One vector is turned by the same rotation once a tick. Each row is the vector after some number of ticks, and that number follows the row.
The counts run from 0 to 323.
[125 172 141  96 127 145 123  96 180 129 131 128 146 146  87 128 131 140
 118 170 121 181 133 106 145 105 111 114 110 106 164  96 188 136 139 158
 114 180 110 143  94  93 121 156 125  82 144 133  77  93 125 110  99 134
 147 135 105 150  64 125 127 126 163 152 121 117 174  74 149 140 126 136
 147 132 136 119 150 176  95 158 174 152 137 180 141  49] | 85
[ 95 104 158 141 123 135 140  60 117 125  76 134  98 165 114 135 103 149
 115 104 133 173 148  96 130 111 160 128  51 114 134 145 103 114 107 117
 121 175 120 124 122 137 120 100 132 147 132 189 139 152 146 163 137 141
 109 132 106 138 150  93  77 126 121 118 130 177 178 148 141 114 152  74
 132 143 193 124  62 149 128 137 127  91 148 176 150 164] | 197
[123 116 114 184 115 126 143  90 138 134  69 114 114 194 124 103 109 145
  93 128  87 177 153 106 134 125 163 103  87 127 125 139 119  92  95 123
 135 175 103 136 144 133  89  81 155 142 116 184 126 143 129 167 137 145
 105 143  95 137 154  97 124 127 118 126 128 168 150 107 131 128 141  89
 140 157 198 126 104 155 126 141  89  61 109 173 129 175] | 198
[ 99 125 140 106 117 120 157  93 147 119 103 167 143 133 139 137  80 135
  97 105 168 130 103 155 167 148 101 130  74  97 126 147 103 113  96 150
 112 100 105 102 138 138 122 101 136  78 104 110 172 143 168 149 159 129
 152 167 127 112 131  88 125 110 178 133 130 135 135 170 143 116  96  64
 184 109 145 190  81 151 118 109 123 125 151 131 141 128] | 1
[127 111 166 152 125 150 177 105 118  84  76 119 108 149 148 122  93 130
 115  71 134 153 122 151 130 134 101 133  88 135 112 173  56 126 101 129
 126 116 110 139 147 137 107  76 155 115 147 137 192 128 141 140 145 137
 102 118 104 112 159 107 111 133 135 119 147 166 135 157 113 135 113  60
 159  80 159 146  62 135 102 125 127 125 158 166 118 172] | 178
[140 182 117 107 121 140 169 119 172 115 116  91 120 164 119 121 121 138
 134 117 100 163 144 145 112 117  98 114 123 129 115 140 120 139 125 158
 170 149  94 173 106  83 106 111 154 118 152 142 133  91  75  90  91  98
  59 103 107 134 110 167 110 143 132 159 146 165 161 118 126 167 124 101
 156 125 157  79 147 152  85 163 134 149 136 194 106 126] | 229
[146 144 102 190 127 158 147 162 147 110 147  91 158 119 166  90  78  89
  91 103  88 153 143 170 134 162  88 153 128 127 104 167  78 129 124 148
 112 142  92 159 155 148 108 103 122 127 138 105 167 127 106 126 145 137
 112 110  84  67 117 104 119 118 162 117 163 142 105 125 126 134  88  84
 119 103 137 183  99 131 126 148 137 147 127 139 103 166] | 316
[116 168 146  96 134 164 123  74 106 139  90 167 148 150 126 129 128 120
 109 142 101 140 138 106 147 103 139  79 110 112 148 150 155 184 131 148
 136 180  77 122 107 100 147 135 191 126 133 153 133 139  99  92 165 147
 121 158 129 152  90 103 125  94 164 145 140 170  81  87 151 119 124  84
 170 114 158 173 135 145 120 165 102 106 172 149 139  90] | 100
[105 134 107 141 146 136 154  97 185  95 110  88 138 170 100 111 139 115
 110 140 105 172 149 148 154 157 110 118  94 127  76 112 128  97 103 128
  80 176  75 156 123 124  83  91 132  71 119 151 173 101 119 149  99 117
 123  96 146 133 119 140 130 164 144 124 127 163 165 161 155 153 102 106
 109 108 176 144 134 159  63 124 153  95 103 170 120 147] | 200
[ 83 131 124 143 121 107 124 145 148 168 134 126 167 123 141 114 108 121
 124 151 119 132 123 154 154 156 115 134 120  81 166 102 176 118 117 144
  55 147 110 123 152 144 119 143  75  86 106 113 105 168 149 143 145 146
 205 179  95 103  94  99 128 101 160 100 119  89 151  89 143 111 122 114
 150 155 158 152 103 159 139 158 125 118 138 106 152 103] | 310
[ 98 143 143 106 142 161 133 127  98 180  73 150 126 107 138 172 125 134
 149  98 125 145 126 118 105 123 160 148 155 107 175 158 134 195 161 187
 101 143 164 133 115 150 155 112 146 152 131 116 133 137 103  88 143 119
  98 148 126 142 109 172 133 122 130 146 112 145 121 117 121 129 132  85
 187 146 159 146 122 121 101 181 111 173 180 160 115 124] | 254
[102 166 152 103 149 130 111 112 140 154  96 150 122 117  95 141 142 152
 154 141  99 173 141  79 126 113 142 103 121 118 171 100 190 138 145 155
  74 168 111 128 112 129 131 133 126  96 130 131  87 124 154 125  96 143
 152 130 108 150  63 146 119 126 157 159 109 102 174 102 131 110 140 130
 142 144 144 116 117 148  75 185 171 125 163 181 139  52] | 86
[140 179 105 154 167 161 119 137 136 119 121 110 169 106 118 122 128  93
 116 131  74 157 166 110 123 129 108 133 159 120 138 154 107 158 138 158
 130 186  81 143 119 105 121 123 164 144 144 130 162 109  83 110 124 131
 114 114 117 103  81 151 153 114 150 144 148 142  94 114 123 144 111 103
 123 106 144 179 141 124 101 176 143 117 154 162  99 125] | 102
[111 111 120 189 108 121 146 160 148 115 133 107 109 131 128 110 102 131
 123 101 120 183 124 175 107 155  97 152 102 134 150 118 150  87 117 139
  97 120 124 165 179 148 102 137  74 115 121 121 102 130 152 160  96 137
 161 134  39  92 125 116  98 141 140 115 156  96 186 100 109 131 124 110
 139 135 151  92  89 144 128 158 136 121 114 164 102 135] | 7
[112 127 136 131 144 107 146  84 154 140 103 123 152 138 106 155  97 111
 112 114 142 163 118 113 157 144 155 138  80  92 128 161  75  69  86 115
 102 116 131  93 132 156 111  67 119 120 102 149 139 144 150 173 141 146
 142 143 143 135 175 109 115 100 122 145 116 119 163 147 144 122 123  86
 139 149 181 194  72 138 104 123 128  99 120 147 140 188] | 186
[133 140 140 123 105 152 181  98 163  92 108  83 130 185 130 114  77 137
 100 101 129 146 118 160 129 124 124 148  82 129  99 151 101 137 114 144
 146 135 131 173 126 108 103 111 138 127 140 159 165 114  79 124 104 122
  64 118 126 145 136 142 105 127 120 122 156 187 166 128 125 168 124 109
 149 121 177 108 127 160 133 134 110 135 132 189 129 144] | 43
[ 88  95 135 134 104  95 166 130 154 153 109 129 121 167 139 120 117 151
 124 136 139 143 116 144 139 128 145 142  68 101 157  94 176  96 103 153
  72 135 141 128 167 151 119 131  75  78  86 146  95 172 161 150 121 137
 154 188  88 129 147 115 125 116 135 119 106  96 195 106 130 136 131 102
 160 164 177  94 115 171 125 133 107  88 124 145 147 129] | 184
[117 133 154 111 136 111 131  77 145 147  68 146 126 132  88 164 127 157
 132 110 164 184 137  98 146 131 151 122  73  99 167 117 138  97 108 133
 111 131 138 115 115 135 121 108 123 102 120 147 117 137 166 169 101 139
 146 124 132 127 137 146 101 131 137 154 106 113 207 136 137 125 123 105
 138 152 167  99  92 165  73 154 166 120 156 197 143 109] | 48
[152 175 112 117 154 161 165 103 163  99 103  92 140 136 110 124  94 105
 135  98 108 172 165 112 108 124 120 125 147 126 111 171  92 146 120 153
 139 146 114 162 116 111  93  97 167 140 140 144 171  96  76 109 125 118
  60  92 147 140 130 165 125 148 124 154 139 172 144 143 135 153 115  98
 136 122 186 149 146 131  78 155 137 123 146 198 113 148] | 228
[119 177 120 149 159 161 109 154 150 117 147 122 166  87 118  96 124  99
  95 148  81 166 151 147 147 153  89 141 152 119 137 147 130 156 138 152
  60 164  68 148 116 133 113 125 143  87 135  97 178 119 113 120 129 130
 159  94 114  98  54 121 147 107 184 121 145 114 104 115 133 125 100 107
 110 105 117 179 128 147 105 174 176 136 156 144 119 101] | 288
[135 145 147 127 152 165 122 115 108 166 142 156 166  87 166 137  58 100
 110 124 142 155 110 138 117 131 111 187 141 106 180 174  70 121 154 162
 139 121 152 126 111 130 143 131  94 136 119 104 137 126 146 124 157 136
 117 155 108 112 131 122  81  84 132 144 160 101 124 116 136 132 107  79
 171 131 130 197  80 110 151 181 108 178 142 133 127 152] | 293
[ 95 129 111 166 150 183  74 124 104 147 134 117 161 108 160 122  89 107
  68 143  97 150 136 125 120  91 139 193 110 106 148 141 128 181 164 150
 101 201 125 171 109 154 142 127 116 142 138 125 138 151  85 125 154 148
 115 138 116 126  82 109  91  77 148 101 157 159  97  96 141 137 136 108
 140 120 150 200 123 133 181 171 102 139 136 119 147 144] | 120
[ 73  95 126 143 136 108 142  96 138 175  83 129 142 147 123 153 100 129
 109 117 155 147 134 114 161 167 158 165  79  83 153 137 149 109 106 143
  44 147 162 104 145 162 112  83  97  93  84 145 138 168 154 184 147 141
 163 171 136 136 138 117 113 115 134 101  97 109 198 140 140 104 116 108
 144 147 185 141  85 147 109 124 131  89 110 122 160 148] | 185
[114 130 153 125 150 163 125 154 119 167 123 144 172  58 166 141  81 119
 136 109 146 135 119 160 117 145 108 202 150  79 168 154 115 177 153 164
  65 118 162 123 140 164 166 120  88 113 130  91 147 148 125 123 137 115
 149 152 125 108 107 139 129  80 149 126 129 110 128 108 129 144 101  88
 169 125 143 189  89 135 137 170 127 174 147 127 115 109] | 292
[114 142 117 138 119  94 161 138 187 140 132  81 151 166 114 138 111 134
 120 151 113 167 143 125 145 140 130 156  97  85 147 106 156  67  97 149
  99 156 139 164 146 123  86 108  93 102 104 134  89 131 110 142  96 114
 127 139 119 134 140 136 133 135 117 141 134 114 211 102 127 156 127 168
 131 189 176  90 156 140  96 167 147 104  74 176 128 125] | 46
[135 147 111 165 108 134 183 126 169  72 114  97 121 152 134  93 111 124
 100  99 105 178 138 191 136 162  75 109 106 142  97 142  86 106  92 126
 143 130  71 157 149 130  78 103 141 107 147 128 160 103 125 141 107 119
 123 115  90  95 145 116 123 149 162 144 169 144 142 148 119 147  87  99
 136 102 155 131 111 154  91 128 156 104 122 171  98 172] | 15
[100 119 145 145 117 106 149 118 170 105 122 117 137 149 114 121 107 121
  99 130 133 163 107 164 169 149 100 152  71 103 131  89 146  72  96 141
  71 132 104 133 126 136 103 126  85  59 111 122 117 126 173 172  87 133
 197 127  98 100 120  99 120 123 164 120 135 102 181 123 133 120  93 109
 125 106 145 125  92 177 117 122 179 120 122 148 120 113] | 173
[135 174 142 138 148 157 120 143 137 112 160 132 158  80 110 109 115  96
 130 140 101 164 137 146 116 145  74 123 153 111 164 153 138 132 142 160
 102 123  72 128 125 131 109 145 121  94 133  94 143 113 146 122 125 127
 156 100  77  92  78 115 126 121 174 141 160  83 112 134 108 112  88  90
 133  96 114 146 102 135  90 179 178 168 159 157 112  91] | 289
[123 138 137  95 134 136 116 130 119 181 148 123 193 118 160 144  84 117
  99 155 146 131 122 130 146 106 141 201 117  81 185 153 123 134 133 170
 105 157 150 134 111 124 155 142 112 123  97 108 105 155 114 123 154 136
 136 176 126 134 109 113  95  51 146 114 141 113 119  92 146 122 128 111
 193 154 133 198 120 138 164 183  82 160 115 116 151 117] | 283
[105 122 138 162 127 112 172 127 136 145  96 151 147 130 130 140 119 129
 143 108 121 144 119 128 146 161 140  89 103 101 163 149 129  90  93 157
  81 107 117  94 171 174 119  88 102  85  95 132 142 184 171 170 158 145
 161 169 107 115 150  99 147 125 145 148 113  99 150 130 105 112 108  94
 172 162 175 140  83 138  91 132 117  90 142 145 110 155] | 175
[135 151 118 131 148 142 153 139 168 139 133  81 138 117 116 145 100 124
 141 117 138 198 163 123 111 146 117 187 123  98 149 113 123  96 159 167
 103 145 162 169 120 134 108  98  95 102 130 121 126  99 112 126  76 110
  93  95 131 126 137 175 109 148 113 136 127 124 228 127 135 155 124 134
 131 152 170  88 147 152  76 151 171 157 121 206  91 121] | 56
